Each path below is one point turned by a fixed rotation once a step. After each direction that follows a path, write how fast that rotation turns it, in degrees a step (0 if it stays still).
Each turn is a multiple of 5 degrees from 10 to 175, or 0.
Each row of a path follows its step; steps can be skipped.
Rotation 1:
step 5: .41 -.14 .04 -.33 .05 -.10 .39 -.01 .07 -.01 .38 .43 .01 -.54 .00 -.23
 -.44 -.06 -.09 .13 .02 -.07 -.38 -.12 .04 -.10 -.40 -.03 -.34 .22 -.06
 .08 -.21 -.26 .17 .12 -.01 .09 .38 -.29 .13 .46 .14 .35 -.18 .04 -.46
 -.03 -.13 -.20 -.41 -.21 .14 -.03 -.26 -.13 .00 .05 .15 .45 -.37 .37
 -.03 -.11 -.23 .46 .39 .05 .10 .08 .39 -.27 -.09 -.24 -.06 .54
step 11: -.12 -.34 .27 .01 -.40 -.37 .03 -.09 .10 .54 -.08 .28 -.51 -.49 -.05 .00
 -.03 -.21 -.20 -.13 .09 -.38 .06 .05 -.21 -.09 -.57 .08 -.01 .20 -.36
 -.27 .26 .07 .39 -.16 -.40 -.13 -.09 .10 .50 .00 .08 -.06 .26 .20 -.06
 -.60 .01 -.10 -.16 .20 .35 .36 -.13 -.49 -.05 .38 -.25 .34 .01 .27 .13
 -.14 .16 .25 .24 -.20 .04 .21 .14 .16 -.13 .20 -.04 .03
step 14: -.03 -.53 .18 .07 -.20 -.15 .07 .06 -.04 .48 .32 .40 -.03 -.08 -.51 -.09
 -.26 .10 -.19 -.08 .27 -.12 -.38 -.14 .24 -.05 .20 .49 -.07 -.13 -.13
 .11 -.28 .12 .25 -.05 -.42 .00 .40 -.17 -.15 -.21 .10 -.15 .19 .23 .25
 .43 .19 .37 -.27 -.28 .27 .21 -.03 .22 -.04 -.18 -.20 .11 -.75 -.06
 -.28 .08 .22 -.20 .42 -.02 .08 .08 -.17 -.24 -.40 .01 -.42 -.20
step 15: .22 .57 -.36 .05 .05 .19 -.12 .27 .17 -.08 .01 .28 .12 -.13 .25 -.17
 -.32 .11 -.11 -.16 -.30 -.25 -.22 -.09 .34 -.12 .31 .42 -.45 .46 -.48
 .06 .05 .10 .36 .29 -.27 .08 -.07 -.18 -.19 -.08 .25 .12 -.03 .19 -.06
 -.28 -.22 .23 -.17 -.07 .44 -.37 -.07 .42 .25 -.29 -.25 .16 -.25 .21
 -.09 .46 -.08 -.52 -.07 .14 .15 .10 .30 -.13 -.24 .14 .04 -.42
step 24: .36 .59 -.04 .01 -.25 .01 .62 -.07 .59 .02 -.06 .66 -.17 .11 -.08 .13
 -.16 -.31 .16 -.27 .01 -.20 .06 -.33 -.02 .18 -.15 .39 .03 .21 .47 .32
 -.17 .26 .02 -.09 -.30 .07 .13 -.12 .17 -.18 .09 .10 .02 -.18 -.16 -.06
 .23 -.46 -.29 -.23 .44 .05 -.08 .20 .04 .05 -.26 .31 -.48 .29 .18 -.10
 -.10 .12 -.31 .06 -.26 -.07 -.28 -.11 -.10 .20 .34 .16
step 29: .13 .32 .10 .10 .03 .54 -.13 -.04 -.48 -.02 .02 -.04 .03 -.24 -.19 -.44
 -.36 -.62 -.22 .37 .20 .07 .14 -.04 .27 .08 .11 .41 .38 .18 -.02 .13
 .12 -.24 .19 .07 -.19 -.60 .04 .06 .09 -.05 .20 -.03 .35 -.17 -.04 -.51
 -.11 .29 .21 .65 .02 -.08 .24 .01 .24 .14 -.35 -.02 -.45 .28 .00 .19
 -.07 .00 .32 -.02 -.08 .25 -.19 .20 .27 .21 -.26 .02
step 32: .35 -.18 -.09 .46 .03 -.30 -.21 .09 .23 .35 -.16 .18 .17 -.62 -.10 -.72
 -.40 .22 .02 -.07 .15 .28 -.20 -.20 .09 .20 -.06 .39 -.12 .07 -.04 -.11
 -.09 .19 -.61 .45 .21 .04 .27 -.17 .06 .02 .14 .40 .34 -.10 -.23 -.26
 -.14 .19 -.33 .11 .21 .26 -.20 -.37 .23 .09 .31 -.03 .06 -.04 -.22 .33
 -.06 .06 .08 .04 .32 .07 -.18 .22 .27 .45 -.21 .15
step 33: .35 .11 .08 .29 -.03 -.29 .10 -.28 .06 .04 -.01 .37 .40 -.30 -.35 -.13
 -.09 .30 .11 -.03 -.30 .44 -.53 -.09 .26 -.17 -.22 .17 -.07 -.41 .28
 .04 -.15 .40 -.09 .24 -.25 .23 .13 -.06 -.06 .16 -.13 -.26 -.22 .41
 -.04 .27 -.32 .29 .04 -.13 .27 -.02 -.48 -.10 .19 -.16 .01 .17 -.57 .44
 .10 .06 .34 .23 .07 -.01 -.53 -.15 .11 .13 .29 .13 .14 -.38
Directions:
.08 -.04 .02 .05 -.08 .01 -.02 -.03 -.03 .05 .04 -.07 -.03 .08 .03 .02
 .04 -.05 .01 .00 .05 -.01 -.06 -.10 .12 .06 .00 -.11 .01 -.14 -.01 .01
 .04 -.02 -.06 .16 -.08 -.03 -.03 -.01 -.02 .05 -.03 .10 .04 .07 -.08
 -.02 .04 .00 .12 .00 .04 .06 .05 .07 -.07 .14 -.02 -.05 -.04 -.08 -.03
 .06 -.03 .00 .11 .04 .05 -.03 -.01 .03 .01 .07 .07 .01 -> 115
.00 .06 .01 .03 .04 -.02 .06 -.10 .05 -.03 .09 -.03 -.01 .10 .01 -.10
 .09 .03 .05 .04 .03 .06 .09 -.06 .08 .03 .04 .11 .10 -.02 .05 .01 -.03
 .02 -.08 .06 .07 .01 .11 -.02 .12 -.04 -.10 -.06 .03 .00 .03 -.16 -.01
 .00 .01 -.04 .08 -.08 -.03 .02 .01 .03 -.05 -.01 -.04 -.01 .01 .00 .03
 -.07 -.08 -.06 .03 -.05 -.02 .06 .05 -.10 -.04 .04 -> 10
-.04 .04 .01 -.05 -.02 .02 .00 -.04 .11 -.04 .10 .01 -.01 .00 -.03 .07
 .06 .02 -.01 .00 .00 .00 -.09 -.05 .05 .00 .04 -.07 .04 .05 .06 .07
 -.15 -.06 -.01 .11 -.03 -.07 .07 .03 -.03 .02 .10 .03 -.04 -.04 -.08
 .11 -.11 .04 .11 .00 -.05 .01 -.04 -.04 .02 -.05 -.03 .04 -.11 -.01 .11
 -.09 -.05 .00 -.08 -.08 -.03 .11 .04 .05 -.07 -.01 .02 -.04 -> 155
-.06 -.04 .04 .12 .06 -.14 .13 .05 .03 -.05 .06 -.02 -.05 -.01 -.04 -.03
 .06 -.10 .00 -.05 .00 -.03 -.02 .04 -.10 -.04 -.02 -.05 .02 .01 .03 .10
 .03 -.05 -.06 .03 -.03 .08 -.06 -.04 .01 -.01 .02 .03 .01 .06 -.02 .02
 -.08 .14 -.07 .00 .00 -.03 .05 -.05 -.06 .07 .01 .00 .06 .01 -.10 -.08
 -.08 -.08 .04 -.04 .06 .07 -.08 -.04 .08 -.01 -.08 -.11 -> 155
-.04 .05 -.06 .03 -.08 .01 -.05 -.02 -.01 -.04 .02 -.05 .02 -.04 .02
 -.05 .07 -.02 .00 .04 .03 .04 .07 .12 .01 .05 .12 .01 .02 -.09 .04 .01
 -.06 -.05 -.01 .00 -.05 -.10 -.02 -.06 -.08 .02 .01 -.13 .06 .10 -.04
 .04 -.02 -.02 -.07 .03 .01 .04 .10 .02 -.05 -.03 .12 .08 .01 .09 -.12
 .08 .09 .10 -.01 -.03 .02 .06 -.04 .05 -.08 -.10 .06 -.05 -> 170
-.06 .03 -.05 .06 .03 -.09 -.04 -.04 .00 .09 .02 .00 .06 .02 .09 .03 .03
 -.05 .05 .08 -.08 -.12 -.10 .06 -.01 .12 .02 -.03 -.07 -.01 .00 .01 .09
 .09 .08 -.03 .03 .00 -.11 -.12 .03 .04 .02 .05 .00 -.02 .00 -.04 .02
 .03 .09 -.04 .05 .04 .05 .00 .02 -.02 -.03 .11 .04 -.05 .04 .04 -.05
 -.01 -.08 -.07 -.07 -.01 .07 .05 -.07 -.12 -.11 .04 -> 95
.00 -.03 -.04 -.04 -.04 .06 .08 .09 -.15 .01 .02 -.02 .00 .06 -.04 .04
 -.04 -.07 .00 .12 .03 .01 -.01 -.03 .01 .01 .02 .02 -.02 -.02 -.08 .01
 -.02 -.07 -.01 -.02 .09 -.03 .09 -.03 .01 -.02 -.03 -.03 -.03 .00 .00
 -.05 -.15 .03 -.06 .01 -.08 -.04 .09 .05 .03 .12 -.04 .09 .00 -.02 .08
 -.03 .04 .00 .14 .00 .00 .07 .06 -.10 -.16 -.03 -.10 .06 -> 45
